One turn sends every row of this set to another row. A few are shown first. Where does it send the rows asked after them?
R: [ 12 -15 -19  11   0 -23  21  -1  16  69 -14  22]
F: [-26  49  24  -3  23  22 -19  24  26 -25 -11   0]
T: [ 19 -28 -10   1  13 -19  21   7  29  71   1  18]
C: [  0   2  33 -30 -34 -11   9  35  46   7  14  11]
S: [-21  57 -15  -1   6  27   9  44  33  31 -35  30]
G: [ 13 -10  20 -15 -46  -4  10  30  37   4  14  24]
Q: [ 20 -23  -1  11   6 -31  18  -6  18  60 -14  20]
E: [-11  46 -16  26  71  10   3   2  17  37 -18   2]
D: [ -6  36 -14  17  66   9   1   0  -1  48 -20  -8]
N: [-21  49  11  -4  31  37 -11  34  39 -21   6   4]
P: [ -6  20 -14  31  65  18  -7  -1  17  39 -24   8]
J: [ 20 -18   3  34  14 -25  24  -7  13   5  35   3]
V: [ -7  32  28  31 -16  17  30  11  69  23  19   7]
Z: [ -2  66 -10  -7   1  28  11  37  44  20 -42  20]
A: [  4 -11  23  -6 -31  -4  -1  28  57  -5  10  27]
Y: [ 30  -5  16  26  12 -29   6 -11  12   6  42  13]
L: [-13  34  36  30  -3   4  24  10  77  20  22  32]
U: [-12  51  25   3  22  30 -13  33  38 -31  10   3]
W: [ 26  18 -35  -8  36  -8   7  22 -19   2 -26  14]
H: [ 25  16 -38  -6  22  -6  -8  26 -26  19 -16  12]

F -> P
Q -> A
Now find these:
U -> E
W -> J
H -> Y

